138  115  116  124  126  134  115  113
135  123  134  119  123  120  119  129
130  116  133  134  117  138  116  103
139  130  135  125  143  126  135  144
135  124  141  129  132  138  138  129
114  133  122  129  128  132  125  126
⇒ 114

136  127  135  120  119  110  111  112  121  138  138  123  119  111
141  142  132  130  133  130  127  138  126  141  134  139  137  130
130  136  116  129  132  133  134  133  129  134  118  138  138  135
142  129  134  125  124  115  116  111  126  137  136  121  117  115
136  130  141  135  133  124  123  123  132  131  134  125  123  125
129  128  123  149  147  142  146  127  151  117  108  125  128  145
128  127  137  123  122  117  116  124  120  132  139  127  125  118
129  115  137  142  135  122  126  107  145  114  120  108  108  125
115  117  114  126  126  133  136  125  131  114  115  122  126  133
141  129  141  122  121  115  113  117  121  139  145  123  119  113
139  125  135  136  132  122  124  112  138  127  129  117  115  123
⇒ 139

139  116  140  108  100  139  113  120  128  129  125  130  118  129  142
145  112  139  103  104  135  116  120  128  131  122  124  113  132  143
139  116  141  108  100  139  114  119  128  129  126  130  118  129  142
114  128  139  104  107  123  135  115  128  116  142  129  114  130  141
145  112  138  104  104  135  116  120  128  131  122  124  114  132  143
⇒ 145

114  136  138  127  137  122
117  126  116  117  133  130
116  129  122  133  145  140
129  121  130  138  145  124
134  128  133  137  129  139
120  151  127  114  126  140
125  124  106  145  115  109
130  109  132  120  121  118
126  136  132  122  121  136
122  122  115  137  117  117
117  132  130  113  123  136
109  138  134  114  141  130
⇒ 109

140  124  150  122  142  137
132  127  130  129  130  153
134  131  129  128  129  147
126  130  152  130  125  129
125  130  149  130  127  131
127  127  142  129  131  144
129  129  129  130  137  147
133  130  128  129  131  148
131  123  137  125  145  143
130  127  129  130  130  152
⇒ 130
---
[[146 145 149 136 105 148 125]
 [120 109 123 110 140 139 130]
 [111 122 114 140 133 115 119]
 [106 138 136 107 146 132 126]
 [152 135 141 136 122 127 139]
 [126 112 117 109 138 128 126]
 [132 110 112 110 124 156 106]
 [111 120 120 128 107 125 144]] -> 126

[[120 118 118 144 128 121 143 129 125 143 116 125 130 128]
 [139 119 129 120 126 133 112 127 131 132 141 129 127 120]
 [142 122 123 123 123 126 130 118 124 133 147 118 117 127]
 [137 119 126 114 132 122 119 136 125 126 137 130 131 134]
 [115 124 134 131 123 119 131 127 127 137 128 116 129 138]
 [126 123 114 128 138 120 123 153 129 133 126 141 147 135]
 [136 137 129 119 124 126 123 127 134 126 131 126 127 128]
 [124 127 129 126 135 141 124 142 128 128 121 137 138 128]] -> 126

[[134 115 108 126 133 129 153 141 129 145 138 137 149 131]
 [133 131 135 124 129 123 113 129 123 109 136 131 123 139]
 [117 135 127  98 118 143 114 124 135 115 130 121 126 128]
 [110 139 120 142 132 123 139 128 131 114 102 118 119 128]
 [106 134 129 130 133 133 133 124 119 130 111 129 133 133]
 [122 141 133 137 118 144 128 112 128 121 115 112 117 122]
 [121 132 133 136 111 138 136 119 116 138 124 118 115 109]] -> 106

[[129 127 145 116 154 128 130 126 127 151 120 147 138 134 145]
 [123 130 135 116 138 120 123 129 133 138 128 136 130 129 133]
 [119 134 131 115 140 120 128 130 128 138 125 143 127 128 131]
 [143 111 127 122 130 128 129 114 121 124 123 129 120 134 131]
 [136 127 127 129 131 128 136 125 127 128 135 138 117 133 130]] -> 119

[[128 124 121 129 132 129 124 123 131 136 123 128 127 122]
 [129 115 130 120 142 121 121 134 121 139 135 136 119 129]
 [128 116 129 121 141 122 121 134 122 140 134 136 119 128]
 [127 118 128 122 141 123 122 132 126 139 132 138 120 128]
 [130 124 118 129 133 128 121 125 129 138 128 131 127 122]
 [137 131 132 125 129 138 140 137 129 134 141 130 138 140]
 [128 136 130 127 124 128 126 123 134 126 125 122 121 129]
 [129 136 130 127 126 128 125 123 135 125 124 122 122 129]
 [126 129 118 158 129 156 121 158 129 113 133 102 149 123]] -> 128
---
[[130 135 154 126 123 130 134]
 [128 127 128 126 127 131 126]] ==> 128

[[132 112 118 106]
 [126 114 122 127]] ==> 122

[[111 132 124 141 117 128 120]
 [146 127 143 129 152 124 104]] ==> 143

[[146 139 133 127 130]
 [152 130 133 129 132]] ==> 133

[[136 101 106 121 139]
 [116 114 127 109 111]] ==> 127

[[123 105 126 125]
 [144 127 104 125]] ==> 104

[[137 133 145 129 139 112]
 [148 135 135 114 109 150]] ==> 135

[[134 141 112 141]
 [137 145 106 146]] ==> 106

[[127 152 116 128]
 [126 131 147 114]] ==> 147
---
[[117 104 143  99]
 [120 148 114 135]
 [127 130 127 129]]
130

[[116 115 141 130 103]
 [137 139 125 130 142]
 [134 146 135 131 124]]
135

[[107 119 123 141 131]
 [134 136 111 100 125]
 [126 123 135 157 137]]
135

[[129 136 145 108]
 [119 113 133 109]
 [146 109 129 151]]
109

[[147 104 116 122 138]
 [127 142 124 127 110]
 [109 144 122 121 118]]
122

[[114 135 107 111 126]
 [124 136 140 134  99]
 [136 123 108 116 142]]
108

[[150 128 135 123 132 119 124]
 [133 121 119 129 132 121 132]
 [134 125 121 128 127 128 136]]
127
---
[[104, 125, 150, 100, 121, 113, 113], [154, 114, 139, 113, 118, 119, 147]] --> 100
[[113, 125, 121, 145, 130, 149, 119], [103, 121, 108, 147, 122, 135, 137], [118, 127, 134, 156, 155, 129, 126]] --> 145
[102, 126, 131, 147, 133] --> 147
[[143, 118, 133, 139, 104, 126], [141, 129, 133, 115, 101, 139], [142, 122, 133, 128, 103, 132]] --> 139
[[140, 142, 130, 131, 108, 138], [131, 126, 139, 149, 127, 126], [132, 112, 125, 132, 132, 134]] --> 131
[[117, 129, 120, 126, 138, 135], [114, 123, 142, 107, 106, 127]] --> 126
[[110, 138, 124, 128], [125, 104, 126, 142]] --> 128
[[137, 124, 135, 126, 106, 132, 142], [155, 140, 126, 131, 138, 123, 137]] --> 126
[142, 120, 116, 118, 128, 104, 107] --> 118
---
[[124 152 124 137]
 [127 118 132 116]] ans = 152, 116

[[143 153 121 155 106]
 [140 124 152 147 139]] ans = 155, 106

[[113 101 101 141 113 106  99]
 [119 134 129 115 119 123 134]] ans = 141, 99

[127 100 123 129 132 126 130] ans = 132, 100

[[153 122 117 105 132 128 137]
 [139 158 141 130 108 150 102]] ans = 158, 102

[129 146 158 124] ans = 158, 124

[102 131 118 117] ans = 131, 102

[155 111 122 138 103 125 135] ans = 155, 103

[[156 150 131 135]
 [107 138 125 100]
 [110 108 124 124]] ans = 156, 100
---
[[121, 154, 157, 124], [121, 129, 138, 140]] >> 138
[[109, 135, 123, 139, 124], [133, 149, 123, 117, 130], [133, 103, 108, 116, 139]] >> 108
[106, 127, 98, 114, 149, 145, 147] >> 98
[[116, 135, 141, 135, 146, 141], [139, 115, 119, 143, 119, 119], [115, 142, 136, 150, 139, 138]] >> 136
[130, 134, 130, 135, 104, 126, 127] >> 130
[143, 129, 143, 123, 101, 118, 118] >> 143
[129, 125, 98, 126, 142, 135, 111] >> 98
---
[[129, 134, 118, 121, 118, 108, 104], [133, 139, 120, 118, 121, 111, 124]]
111
[[132, 122, 142, 127], [142, 145, 149, 129]]
149
[[114, 148, 111, 151, 143, 104], [121, 133, 120, 136, 132, 151]]
132
[[121, 136, 118, 138, 143, 140, 150], [122, 119, 138, 115, 115, 140, 145]]
140
[[137, 139, 136, 146], [128, 99, 114, 153]]
114
[[121, 143, 111, 134, 146], [135, 148, 104, 115, 158]]
115
[[139, 158, 149, 113], [139, 157, 150, 113]]
150
